The rows below come in pairs that one turn or mirror swaps. Which row does each named row swap with?
The rows were stretched afterwards, more along some directions than others.
venav: [ -8  -4 -10  -4   8 -12  -4   3   4   0  -6   7  -6  13  -4 -10  -6   1
  -4   2   2 -13  -1 -13   7   6]
Duvu: [  6  -4  -8 -11  -4   2   7  13   6   5   3  -9  -2   1   5   2   4 -13
   4 -13   9   3   5  -7   3  -6]
Pezig: [ -3   7   5   6   7   1  -7   0  -9  -1  -5  -7  -1   4   3  -3  14  -2
 -10  -5  -4  -2  -1  23  -5  14]
modif: [  6   0   5  -9  -7  -7  -2  14  -6  -5 -13 -10   0   8  13   6  -7   4
  -4 -12  15 -11  -9   3   1   0]
Dorom: [  9   3  -6  -5 -19   0  13   0  -2   1  15  -6   9 -19   1   7   9  -1
  14   3   8  -3   6  -8  -9  -9]
Gigo: [ -1   3 -14  -5  -9   0   2   3 -11  -4  -3  -2  -2  -4   7   7   1  13
   8   9   6 -16 -19  -5   2   4]
dabig: [  4  -9   3   6  11  12  -6   0  -4   2 -12 -12   2   1  16 -16 -11   3
 -13   0 -14  -6  -9  -2  -6  12]
fubu: [  1  18   3  10   9  -3  -5  -8  -2   5 -10   5  13  11  15  18  -4  16
  -5  -6   4   0   9   9   3   2]
duza: [ -4  10  -8   3  -5 -12  17   6   9   1  26   9  -5  -4 -21  14  23 -11
  -2   1   2   2  18   5  17  -9]
vekev: [ 12 -10   5  -5   1   2  -8   2 -12   9  -8 -11  12 -14   5  16  -9   6
   8 -12  -6   1 -21   1  11   2]
mizug: [ 13   1  -4 -14  12 -11  16  18   5   2  21  -3 -28  13  -8   7  14  -2
  -8  -4  10 -17  22  10   3   4]
valo: [ -4   8 -16  13  12   1  -3  -3   1 -17 -10  11   9  -4  -6   6   4  -4
  -5   3 -12  -7  -1  -7  20  -5]
Rele: [-12  15 -19   1  10  -6 -12 -18  -4 -12  -6  13  -2  -1 -15  10   3   3
   7  -2 -10   1   0  -7  11  -3]
duge: [  9   9  -1   5   0  -3   6   0   4   5  -3  -5 -10   2   3  -8   5  -9
   1   2  -1  -9 -11  -4  -7   7]
doti: [ -6  -5  10  20   8  14  -1   0  12  -5  -9   9   6   5  12  -3  -4  -9
  -5   0 -13   7  -1   0  -9  14]
dediz: [ -4   9   4  17  -1   2  -6  -8  -1  -6  -4  16  12  -3   2   5   8  12
  -8 -17   9  11   2  10  -3  11]
sozu: [ -3   5   9  13  14   1 -13  -7  -1   7  -5  12   8  -4   1   9   1  -1
  -9 -26 -10  10   0  17   8  11]
sofi: [  4   3   7  12  -9   0  13  21   7  -6  -2  -9 -16  13   0 -11  16  -1
  -4   5  13 -12   3  12 -11  -3]
Vefo: [ -6   5 -14  -3  -5   3   1 -10  -9  -1   5   1  17 -14   5  10   6   0
  -5  -7  -8   1 -10 -12  -2  -2]
Nug: [ 10   6  11  18   5  10  -3  -3  15  10 -14 -13   9  -6  26   2  -4  -9
  -1  -9  -2  10   3   9  10   2]
Fuvo: [  3   6  -4  17   9  15  -8  -6  -2   6 -15  -9   7  -5  18   1 -10   0
  -2   8 -10  -6  -6   0   6   3]
mel: [-17   6 -20   0  -4 -13  -5 -13  -5 -10   5  12  -2   0 -29  -3   4   4
   1   9  -4  -2   3 -13   3  -8]
Salot: [ -8   8  -9  12  16 -11  -6  -3   1 -10  -6  18  -4   9  -9  11   3  -2
  -8   8 -13 -11  -2   3  20   4]
dosid: [ -3  -6  -4 -13 -18   2  -1   1   2   5   4  -8   8 -14   0  -2   1  -3
  18  -3  17   4  -5  -8  -1  -9]
fik: [  6  -5  -5  -6  -3   7   0  -2   2  -5   5 -14   3 -12  13  -5 -11  -6
   5   4   0   2   7  -6  12 -15]
vizo: [ 15   2   9  13  11   7  -1   8   3  -2 -22  -2   7   6  28  11  -6  -5
   2  -7   1  -9   0   5  -4   8]
padiz: [  4  -8   8   9  13   1   0   4  14   4   0   4  16  -1  21   2 -12 -13
 -13 -22  -3  11   4   4   5  10]
gar: [  1   4   2  -5  -6   0  -4  10 -26   1 -10 -11   6  -3  14  16  -7  17
 -12  -5  -1  -7 -14   1  12   0]
dele: [ -9  -6  -2   1 -14   0   2   4  -1  -2  10 -12  -2 -16 -11  -6   5  -3
   5  24  -3   2  -8  -3   1 -13]
siba: [ -3  -2  -8 -12  -7 -17  11  16  12   4  25  -5 -18   8 -14   6   9  -8
  -4   5   8  -1  25   7  15  -7]
favi: [-22   2 -11  16 -24  -5  -4   3  -6   1   7   8  18 -17  -4  -6  14   8
 -11   2  13  17  -2  12  -6  -4]
vide: [  7   2   6   1   4  -2  -9   3  -5   2 -15  -2  12   6   1   3  -6  -2
   0  -4   3   2 -17  -5  14   8]
tumoz: [  8   7   2   0   4  14   8   6  -7   0 -11 -18 -17  17  31  -4   4  -1
  -9   4   4 -22   7   9 -12   1]
dizuv: [ -1   2  11  22  -6  16   3   0   2   8   0  -3  16 -14  11   1  16  -6
   1  -4   5  11  -7  15  -8  10]
votur: [-15  10  -8   1 -16 -10  -2 -18   2  12  17   9  10 -13 -19   6  13  10
   2  -6  12  18  11   8   5  -1]
zagu: [ -4   3  -5 -12   1 -16  -4  -1   0  -6   8   2   7  -1  -5   0  -7 -12
   5  -8   2   3   4  -1  16   3]
sar: [  4   7   9  17  -6   1   9  18  11  -3 -15  -6  -8  13  16  -4   3 -16
   1   4   9 -11  -8   4   2  -2]
tosu: [ -4  -5   2  -8  12   7   0   5 -12   5  11 -11 -22   8  -4  -3   6  13
 -16   2  -4  -5   7  17   1  15]
mikag: [  8  -1  10   7  14  -6   2  10  12   0  -2   0 -10  13  -7   7  -1  -8
  -7 -17   3   6  18  11  14   0]
Napu: [ -6   4  -2 -17  -4  -7   2  -4 -12   0  17   9   1  -1 -10  18   4  16
  -3  -9  11   4  13  -4  -1   3]
zeso: [ -1   3   7   3  19 -12   9   4  23   6  16  10 -14  16  -2  -1  -3 -12
  -6 -17   6   8  35  13   4   9]
noder: [  6   6  -6  -6   5 -15  -6   5   2   7  -6   6  10   9   3  22  -8   6
   0 -29  10   7   7   3  17   0]
meliv: [ -9  13 -25 -12  -8 -26  -1  -6  -2  -8  15  18   0   5 -24  12   6   7
   7  -2  13  -1  15  -7   3 -11]
fesag: [  6   3   0  -7 -18  -6   9   4  -3  12  18  -8   0  -3 -16  -5  20   1
   2   1  18   5  -4   2  -7   4]
bulim: [-15  -6 -14  12  -3  -1 -15  -1 -10 -11 -15  -1  13 -16  -2  -6  -4   2
  -5  11  -6  -2 -17   2   8  -6]
Kago: [ -8  12   6  21  -2  17   0  -1   1  -4 -22   0  -2  -1  25   6   0  -6
   4  10  -4  -6  -4  -5  -1   1]
Telik: [ 13  -8  23   4   5  16  -1  10  -1  12 -16 -21  -5   6  27  -7  -3   4
  -4  -9   7  -9  -7  16 -12  14]
kabes: [-16   2 -14   9  -6  -8  -8 -14  -3   9   9   9  24 -12 -13   0   3  16
 -10  -6  -3  18   8   6  -3   0]
rabo: [ -8  -1  -3   1  10  -3  -2  -3  -2   0   2 -11  -2   2  -1   4   2  10
 -15   0 -16  -7  13  17  15  -2]
kagum: [  0  14 -11  -3 -15 -18   3  -8  13   7  22  11  15  -8 -10  15   6   8
  14 -10  26  19  20   3   7 -13]
lun: [  6  -2   1  -4 -12   4  12   4   8   0  18   0 -10  -4  -5   2  11  -5
  10  -4   4   3   1  -5 -12   5]
mogo: [  4   5 -14   0  -6 -12   1  -4  -6  -6  17   4   6 -14 -27  11   9   8
   4   3  10  -5   3 -10   7 -10]
Lopif: [  8  -1   1 -17  -3  -7   4   6  -3   6   8  -2  -3   1   6  12  -5  -4
  16  -6  16  -8 -10  -7   4   9]
Nati: [  9   0   2  -7  -8  -3  16  23  -6   4   5 -19 -10   1   9   5   5  -6
  -7  -7  12 -13   5   9   5  -6]
lefu: [-28   4 -14  -6   1 -14 -10 -14  -4   5  15  25  11  -7 -21   8   3  -4
  -1 -10  -5  12   9  -2   3   0]
Bodo: [ 12  -3   3  -3   4   4   6  15   2   9   0 -15  -8  -3  -5   8  17  -2
  -3 -13   4   1   6   6  13  -4]
godu: [  9   8   1  12  10  -6   6  13   6  -1  -2   7   3  11  -4  21   9  -7
  -6 -12  15  -6  15   3   9  -3]
Vigik: [ -7   9 -13 -13  -8 -10   4  -6   6  10   7  -4  -5   5   8   4   0  -6
   9   7  11  -6   9 -11  -2  -3]
riz: [-10   4 -12   1  -2  -3   0   4   6  -5   4   9  -7   6  -6  -2   6  -5
   1  -9  11   4   5   3  16   4]
golig: [ -6   8   3  -2   9 -10 -10  -7   2  10  -7   9   2  12   2  17  -7   7
  -3 -15   8   6   8   9  15  10]
Noto: [-13  -7   1  10 -19   4  -5  -2  -6  -4   1  -9  22 -23  -5 -10   6   8
 -10   5   2  13  -6   9  -8  -7]
lud: [ -4   0  -3   3   7  -3   0   2  12   3  -4   3   9  -5  -3   4  -5 -23
   5   1  -7  11   1 -11  12  -6]
sof: [-12  -4  -3  13 -15  -4   7   4  10  13   6   9  22  -5   2  -1   8 -11
   3  -9  10  11   3   5  -7   0]
pepa: [  8   8 -11  -6 -10  -2  13  11  11  16  18  -9 -11   0   4   9  11 -12
  12  -3  23  -1  18   3  -1  -6]
Vanup: [  0   2   5  -1 -15   2  11   6   9   7  18  -7 -22  -8   5  -2  11  -3
  11  10  17   0  11   3 -14   0]
firug: [  5   8   8  20  13   0  -4  -2   2  -3  -7   3  15   2   3  11  -3   5
 -14 -12  -8  10  15  16  11  -1]
kula: [-12  10  -8  26   0   6  -9  -4  -2  -9 -18  -1   3   4   2  -2  11   3
 -16  15 -17  -7  -5  10  11   2]
lesed: [ 3 -7  9 12 -5  9 15 19 13  9 10 -7  5 -8 13  5 10 -5 -3 -6 12 10 11 21
  2  3]
les: [ -3  -9  -2  -3   0  -6  -5  12   0 -14  -4  -5  -3  -2 -11  -1  -7   2
   6  11  -1  -3  -6  -7  13 -13]
Vav: [-13  -2 -14   0   5 -22  -4   6  21  -4   3  10  -2  12  -6   5   2  -8
   0 -13   9   3  22  14  23  -6]

Swapped with tumoz: fik
Swapped with dele: sar
Swapped with doti: lun
Swapped with Vigik: Nug
Swapped with firug: meliv

